In the rows, 128 means zero.
R: 3 groups of rows, each row roughly a mix of its group's hidden directions:
R (141 x 14):
[[102 134 125  93 100 190 134 103 114 148  87 113 139 127]
 [ 90 125 122 116  59 109 141 142 112 113 121 102  90 136]
 [ 70 141 146 116  77 141 134  94 110 118 141  91 126 121]
 [152 132 172 161 154  98 141 139 138  97 130 143  73 130]
 [ 94 145 128  97  90 183 127 124 129 157  88 107 137 129]
 [152 161 167 139 153  87 143  98 123  75 129 113 130 130]
 [172 121 108  79 167 142 117 112 127 168 134 113 159 115]
 [161  92 118 159 179  95 129 148 132 132 110 157  97 138]
 [ 98 106 112 139  64 154 142 143  85 119 107 120 149 133]
 [ 87 117 118 100  79 130 161  89 102 108 127 105 148 128]
 [ 90 165 135 163 108 133 106 154 121 101 155 133 120  77]
 [163  86 108 122 185 108 145 134 132 132 137 175 119 129]
 [138 143  96 119 159  87 104  80 133  99 151 115 162 133]
 [146 140 105 100 155 103 110  70 141 117 123  91 161 140]
 [139 112  83  89 116 155 108 177 137 166 136 147 142 121]
 [158 149 110  84 132 138 123 147 168 165 163 163 143 134]
 [155 173 175 135 150  97 113 110 123  87 158 116 132 133]
 [103 166 144  86 147 122 114 179 161 154 120 148 112 129]
 [ 96 135 125 151  72 130 124 188 146 142 115 102 139 137]
 [109 124  99 144  91 171 105 143 149 176  97 104 125 133]
 [119 119 121 179  99 107 115 198 144 127 131 116 140 133]
 [ 89  85 124 160 116 130 122 122  92 139  87 152  91 116]
 [157 120 132 109 180  96 136  83 115 104 155 155 105 122]
 [ 85 150 160 153 109 117 133 138  97  72 130 135 109 102]
 [140 128 132 102 165 173 140  60 117 138 111 133 145 125]
 [ 90 118 132 166  89 152 133 178 111 124 143 165 117 114]
 [190 103  96 119 165 108 134 151 140 138 119 155 151 148]
 [121 136 117 100 126 192 139 102 148 161  88 101 136 127]
 [ 97 130 110 120  82 179 114 119 139 164 114  97 157 123]
 [159  95 137 151 184  86 127 147 108 111 129 145  99 135]
 [155 130 151 116 174 138 108  61 150 134 139 110 144 141]
 [118 154 117 115  90 176 105 120 159 172 118 101 155 127]
 [140 171 140 109 137 169 107 111 173 153 171 113 132 123]
 [111  77  94 162 117 153 108 158 114 163  99 126 111 137]
 [112 167 130 110  87 145 140 110 162 144  95  81 143 148]
 [ 71 154 148 137 113 125 124 127  88  83 135 124 127  90]
 [133 107 119 152 125  75 157 122 102  88 146 139  81 117]
 [170 176 162 133 159  95 115 131 147 108 163 136 119 142]
 [ 91 136 126 114  66 159 133 135 137 144  98  84 127 140]
 [165 152 141 156 158 141  81 153 167 161 136 112 119 139]
 [ 85 108 111 111  90 166 129 111  99 135 106 118 175 136]
 [147 123 127 148 149  66 146 140 114  95 160 164 108 113]
 [ 71 122 132 102  74 128 158 115  90 110 131 118 127 126]
 [172 172 147 133 164 134 106 133 179 134 156 115 139 128]
 [154 138 134 109 182  87 106 157 162 127 153 154 112 123]
 [125 117 141 150 104  87 156 151 134 108 118 153  80 173]
 [174 162 156 122 147  74 135 114 142 110 139 103 124 158]
 [125 146 114 148  81 134 123 154 181 172 131 107 119 155]
 [140 133 147 145 149  68  96 160 137 113 173 149 123 136]
 [140 125 149 104 158  89 162 108 103  79 162 151 134 126]
 [ 75 146 147 147 108 116 130 138  88  78 135 140 114 100]
 [105  98 126 126 122 103 146 143  68  87 133 171 118 133]
 [100 123 145 170  81  94 119 163  93 104 144 136 136 135]
 [150  78 113 169 165 109 118 144 115 141  95 154 102 138]
 [ 93 132 122 125  86 182 121 153 130 155  89 105 148 137]
 [ 96 173 142 101  80 164 125 114 135 126 148  99 152 117]
 [103 132 141 145  70 150 153 180 132 147 119 143 102 139]
 [ 87 130 129 111  81 120 155  95  94  86 128 111 148 121]
 [ 93 131 122 139  72 164 121 169 128 149  99 105 145 136]
 [141 149 139 164 107 126 131 179 173 155 150 134  89 133]
 [173 142 138 154 186 144  96 136 167 148 136 136 122 121]
 [171 125 129 157 182 130 101 161 153 151 118 151 103 128]
 [129 101 115 119 149  75 142 122  89 102 161 152 137 165]
 [123  95 131 120 166 117 125 106  70  83 131 156 138 108]
 [105 146 104 157  82  98 137 172 139 118 153 161 109 144]
 [105 120 117 125  99 174 171  89  99 128  87 116 134 121]
 [157 132  96  99 175 111  97 106 114 128 159 126 161  97]
 [109 139 110 120 134 188 160 140 127 157  76 142 128 108]
 [ 97 147 127 122  84 171 128 117 151 155 101  87 157 136]
 [ 82 135 132 118  92 174 152 133 110 140  82 123 155 135]
 [145  91 121 159 177  97 130 159 119 118 126 162  90 129]
 [117 149 166 165 133  84 150  94 119  81 131 120 107 137]
 [120 147 175 159 134  91 146  96 106  78 128 110 118 135]
 [147 157 152 102 188 126 118  85 162 146 140 130 117 128]
 [ 86 136 142 141 121 106 130 136  78  72 145 147 123 101]
 [ 81 160 166 147 100 128 133 138 105  83 125 118 110  99]
 [133 115  97  85 136 156 119  94 116 152 117 109 187 129]
 [191 128 123 148 183 118 113 150 151 138 114 153 127 138]
 [168 119 121 145 149  67 124 133 132 105 180 142 116 125]
 [144 135 113  90 152 161 172  69 138 137 107 123 129 116]
 [167 121 126 129 199 141 137  83 127 128 133 153 138 117]
 [ 85 133 118 122  77 169 123 115 133 143 100  97 165 136]
 [171  98 105 117 180 124 131 158 143 149 146 170 126 136]
 [118 187 141 101  84 124 124 140 146 110 158  98 157 131]
 [135  87 149 128 175 129 133 125  78 105 125 164 106 104]
 [ 82 154 140 132 122 149 111 116  94  93 137 115 156  77]
 [159 118 127 113 174  83 147 102 118  97 154 163 113 115]
 [153  94 152 132 171 103 143 129  93  96 124 164  94 126]
 [145 110 127 130 137  69 151 125 130 108 120 152  83 174]
 [188 109 110 137 183 130 112 147 143 143 113 157 146 131]
 [166 136 149 161 169  75 130 150 131 104 119 135 100 143]
 [180 134 145 131 178  81 131 142 125 105 134 162 118 137]
 [105 151 167 153 109 103 135  90 105  86 115  88 118 132]
 [114 140 123 145  98 169  94 163 156 169 110  92 135 136]
 [180 103 114 144 190 110 130 148 152 142 134 142 114 146]
 [158 145 138 156 121 116 132 163 183 159 139 128  84 145]
 [116 122  94 116  92 179  93 155 133 169 106 116 138 118]
 [105 183 150 110  73 139 114 129 134 122 143  89 144 131]
 [101 139 125  91 100 189 128 121 127 157  88 112 146 131]
 [159 115 137 128 124 108 157 139 163 150  99 135  79 176]
 [113 147 147 105 156  76 137 161 121 110 141 180 106 119]
 [159 174 167 143 153  99 135 107 145  91 119  94 136 127]
 [103 178 115 136  76 131 124 145 168 150 139  96 138 136]
 [106 141 140 170  83 100 142 164 143 109 137 143  88 151]
 [ 86 130 126  94  96 172 138  77 129 140 146 119 145 108]
 [104 132 123 158 118  93 126 156 101  81 157 169 106 111]
 [113 164 170 155 103 103 127 105 113  96 119  79 118 142]
 [106 132 116 104 102 190 146 113 132 153  82 101 139 130]
 [138 117 124 162 120 131  65 179 152 151 141 108 124 138]
 [112 103 139 119 160 130 121  93  73  82 116 143 143 101]
 [171 100 121 102 132 132 146 125 156 176 102 119 118 175]
 [157 132 127 144 170  77 147 129 123 106 160 168 110 108]
 [176  94 123 154 155  92 124  94 120  95 164 129 133 129]
 [183 106 122 143 160  95 108 105 160 114 164 109 135 138]
 [136 136 106 130 168 181 160 132 134 156  90 154 134 101]
 [158 138 142 125 186 101 132  81 131 119 150 150  98 111]
 [114 177 156 105  96 141 129  83 129 105 143  98 159 120]
 [135  91 154 155 154 153 130 165 101 134 144 171 103  99]
 [115  87 139 133 164 141 123 102  76  89 122 156 142 108]
 [130 146 136 138 133  97  82 187 164 145 151 128 106 128]
 [172 121 125 132 203 120 137  98 140 122 140 154 128 115]
 [ 80 115 124 128  79 160 128 104 104 137  93  93 141 118]
 [164 125 138 161 176  83 137 154 141 113 125 150  94 141]
 [ 95 150 130  94  90 179 130 127 136 160  89 107 135 128]
 [125 181 152  98  96 147 116  92 140 126 141  94 162 125]
 [ 87  92  91 120  85 160 138 136 119 160  93 124 130 120]
 [154 174 118 115 106 115 121 170 173 133 151 105 154 150]
 [158 156 107 100 147  94 119  87 164 130 127  91 147 152]
 [ 97  96 101 122  91 176 115 135 110 163 101 104 143 127]
 [100 123 116 154 131  91 120 143  93  82 158 170 113 111]
 [156  95 125 136 175  98 120 139  98 109 159 171 109 115]
 [ 89 144 147 151 110 101 132 145  93  72 139 146 105 107]
 [121 116 126  99 129 188 138  76 102 136  94 122 147 130]
 [168 153 144 127 143 148 119 124 186 168 116  91 116 122]
 [132  92 136 131  99 142  82  93  89 112 144 105 152 156]
 [182 142 155 126 180  81 132 127 127 104 137 140 117 141]
 [180 139 134 145 193 134 105 129 163 137 135 148 126 118]
 [132  72 123 102 142 175 123 107 100 154  96 130 153 127]
 [102 124 138 115  77 155  93 126 139 140 115  77 147 158]
 [143  96 120 141 171  92 140 159 114 111 133 174  90 125]
 [105 165 128 121 124 105 153 186 175 144 114 129 105 119]]
one row of each group, then the others: which group is each in?
[105  99 171 126  95 163 156 136 105 132  81 118 110 146]
<84>
[ 90 133 121 123  77 173 129 153 131 152  88 101 139 134]
<85>
[ 84 124 114  93  88 172 136  90 127 151 148 126 146 117]
<60>

[138 104 114 146 128 190 114  90  80 138 110 133 141 117]
<85>
[144 125 164 112 139 181 138 113 149 166  87  95 129 124]
<84>
[146 142 136 161 116 104 133 176 165 145 151 144  77 138]
<84>
[108  96 150 131 157 146 120  90  79  86 113 132 149 107]
<84>
[159 149 115 121 124 158 114 168 157 183 154 120 136 102]
<84>
[136 119 132 139 131  52 135 157 140  91 156 138 108 130]
<85>
[172 167 149 149 159 112  96 162 164 143 135 134 110 137]
<60>
[114 131 125 106 131 187 112 109 119 153 117 104 175  91]
<84>
[119  73  89 146 132 144 134 166 127 166 100 150 109 132]
<60>
[ 90  88 109 114 108 139 136 121  70 111 121 152 162 138]
<84>
[166  96  82 102 147 129 120 122 141 177 137 137 152 155]
<84>
